In the rows, 128 means zero.
Each path below is one point turned by a fixed rotation once a step. After each direction that follows a path, write how fast that rotation turns it, in deg/step (0 if it stays still).
Each turn is a multiple of 5 degrees from 10 to 175, or 0.
Each row of a path follows its step; steps can be skipped.

step 0: [132 130 112 128 133 119 131 113 129 133 128 129 129 124 126 120 117 137
 126 122 125 125 127 129 116 127 136 134 132 113 137 145 138 129 132 128
 106 138 120 133 131 138 125 127 136 138 121 139 130]
step 1: [122 123 126 114 120 122 125 133 116 125 130 120 130 125 125 131 110 131
 129 127 122 127 143 143 141 123 126 137 138 119 124 130 136 132 126 122
 123 136 130 141 131 120 111 116 124 145 130 125 125]
step 2: [125 122 117 129 126 127 117 112 126 137 120 133 117 121 133 132 123 119
 132 121 136 123 129 129 124 120 140 128 145 141 127 141 141 125 117 123
 117 133 129 131 120 133 123 117 141 138 121 132 127]
step 3: [133 134 125 114 123 129 122 131 119 122 125 124 129 122 129 133 125 131
 127 136 135 122 125 135 133 131 118 122 138 132 122 122 144 131 136 113
 119 147 136 127 125 123 136 109 124 141 137 134 138]
step 4: [135 113 137 121 135 120 120 116 128 142 131 136 132 118 137 135 131 113
 132 129 130 133 125 125 127 136 138 140 132 125 121 124 137 128 122 120
 127 139 134 132 113 134 143 120 140 136 125 120 130]
step 6: [132 123 128 118 137 116 132 117 118 136 137 115 125 131 139 129 123 120
 135 131 134 122 126 111 124 141 124 129 131 118 133 117 134 135 109 112
 127 131 121 133 124 130 137 138 135 131 124 122 124]
step 7: [146 127 120 120 126 117 129 135 122 134 120 116 125 123 127 109 123 128
 126 137 148 128 125 139 138 124 131 127 132 118 134 125 137 135 123 136
 134 115 131 137 131 121 137 125 140 125 126 124 130]
step 8: [124 129 127 106 138 123 116 130 128 141 126 120 123 136 128 128 121 130
 132 128 130 120 118 123 115 138 126 131 134 129 157 125 130 125 124 125
 129 121 121 140 120 121 128 131 134 134 123 134 132]
step 10: [137 136 132 119 123 138 129 130 134 142 136 129 126 130 126 131 134 128
 133 117 133 122 115 126 122 118 133 144 146 126 142 129 135 115 126 115
 131 114 127 128 121 123 129 131 125 142 136 129 130]
step 11: [138 136 136 119 123 132 134 125 143 121 132 128 127 126 125 131 123 122
 119 118 143 109 141 142 126 128 131 124 132 120 135 115 124 118 139 119
 124 134 121 134 130 138 134 124 137 129 133 121 130]
step 12: [133 123 137 118 123 140 137 117 118 134 144 127 137 124 113 127 125 133
 128 124 136 129 120 128 124 133 129 142 140 134 133 129 131 117 125 128
 141 127 123 126 136 136 130 123 139 140 134 118 114]
Speeds:
[128 127 129 127 133 132 127 124 126 127 129 128 129 125 132 129 125 126
 130 130 127 131 128 130 127 124 125 125 131 127 125 130 128 130 127 130
 124 132 132 126 128 125 127 127 128 128 123 126 130]
25
[127 126 131 130 132 128 127 126 128 134 129 130 127 128 125 132 129 127
 129 132 127 126 129 128 126 130 132 130 131 127 131 130 128 130 125 126
 125 126 128 124 132 130 130 129 129 126 129 133 127]
175
[130 127 128 130 128 133 127 128 127 126 123 125 129 128 126 128 127 128
 129 131 134 121 129 128 127 125 128 127 127 132 125 126 130 128 126 128
 125 128 128 130 127 129 130 133 129 128 132 127 127]
85
[128 129 127 129 126 130 129 132 129 127 129 126 127 130 129 129 125 130
 134 130 125 126 133 126 126 135 125 126 130 126 130 127 128 131 133 127
 126 130 128 126 127 132 129 128 129 129 127 125 129]
135

step 0: [135 143 121 131 138 133 147 128 119 125 129 135 127 135 134 125 120 130
 140 120 137 116 127 124 137 132 129 120 120 123 122 131 124 135 124 119
 128 130 137 126 145 133 125 141 138 126 131 139 120]
step 1: [137 143 131 130 129 117 128 142 122 123 130 137 125 128 141 142 119 128
 118 124 127 118 125 130 135 120 129 125 129 119 126 131 115 135 127 131
 126 132 130 126 121 134 121 123 135 119 141 144 115]
step 2: [135 131 128 141 128 122 140 133 126 121 126 139 129 138 133 120 133 133
 135 126 130 119 114 135 130 124 125 125 120 141 114 136 113 134 128 138
 129 133 139 137 128 124 126 134 141 121 128 130 113]
step 4: [136 118 133 133 127 117 124 124 133 122 116 123 127 130 134 121 122 134
 119 130 124 116 129 131 126 132 123 125 115 128 119 136 124 128 129 133
 126 137 126 124 126 129 125 141 149 117 137 137 108]
step 5: [131 134 130 138 124 116 127 129 130 130 105 126 129 141 130 128 136 137
 126 132 129 138 122 123 126 120 112 136 120 124 127 125 124 131 132 145
 123 145 135 127 128 128 133 125 135 132 141 133 124]
step 6: [131 118 131 133 139 130 138 112 127 125 113 119 127 143 138 122 132 140
 132 122 128 122 128 125 128 135 126 128 124 129 136 131 133 134 119 137
 125 131 120 121 143 123 127 128 141 124 143 129 118]
step 7: [133 128 134 133 133 116 129 125 138 137 119 132 120 128 143 125 125 136
 116 129 122 122 125 110 119 121 128 133 125 114 132 131 129 130 127 138
 134 141 118 122 129 128 140 131 124 123 144 140 130]
step 8: [131 129 130 138 137 119 135 120 140 129 122 125 127 150 128 124 136 136
 132 125 119 124 122 133 126 124 136 129 119 134 124 132 134 127 121 123
 137 146 125 135 137 130 130 123 122 122 147 124 126]
step 9: [123 134 131 129 138 117 130 123 137 128 127 132 118 140 140 133 148 132
 134 131 126 111 133 120 129 117 131 130 133 117 147 138 129 123 129 136
 129 137 127 126 142 123 126 127 123 134 132 134 129]
step 10: [126 138 118 131 135 125 128 125 140 133 129 132 123 126 125 119 125 135
 128 137 114 107 128 122 135 122 137 116 128 131 122 133 143 128 127 127
 136 138 127 126 141 129 128 137 130 124 144 131 123]
step 11: [121 139 127 130 130 119 135 137 139 122 127 133 122 136 122 132 138 134
 127 145 123 119 122 132 133 116 140 135 132 116 132 138 133 128 124 131
 120 141 137 126 122 136 118 121 130 133 141 132 134]
Speeds:
[127 129 130 124 127 123 124 130 131 126 134 130 125 127 127 126 123 128
 127 131 127 129 129 128 127 126 127 125 124 132 127 124 127 130 126 130
 131 128 124 125 127 127 130 127 131 126 131 132 130]
120
[127 123 127 124 132 128 127 126 127 131 130 130 127 130 133 131 128 127
 125 129 129 127 130 136 129 130 129 128 131 126 132 128 126 128 129 128
 126 129 124 127 125 126 126 128 129 130 128 129 124]
135
[129 132 128 133 130 124 130 127 130 129 133 126 129 124 126 132 128 128
 129 129 129 125 127 129 134 127 126 127 129 132 127 132 129 128 130 128
 126 130 128 128 125 124 125 128 131 129 126 128 130]
40
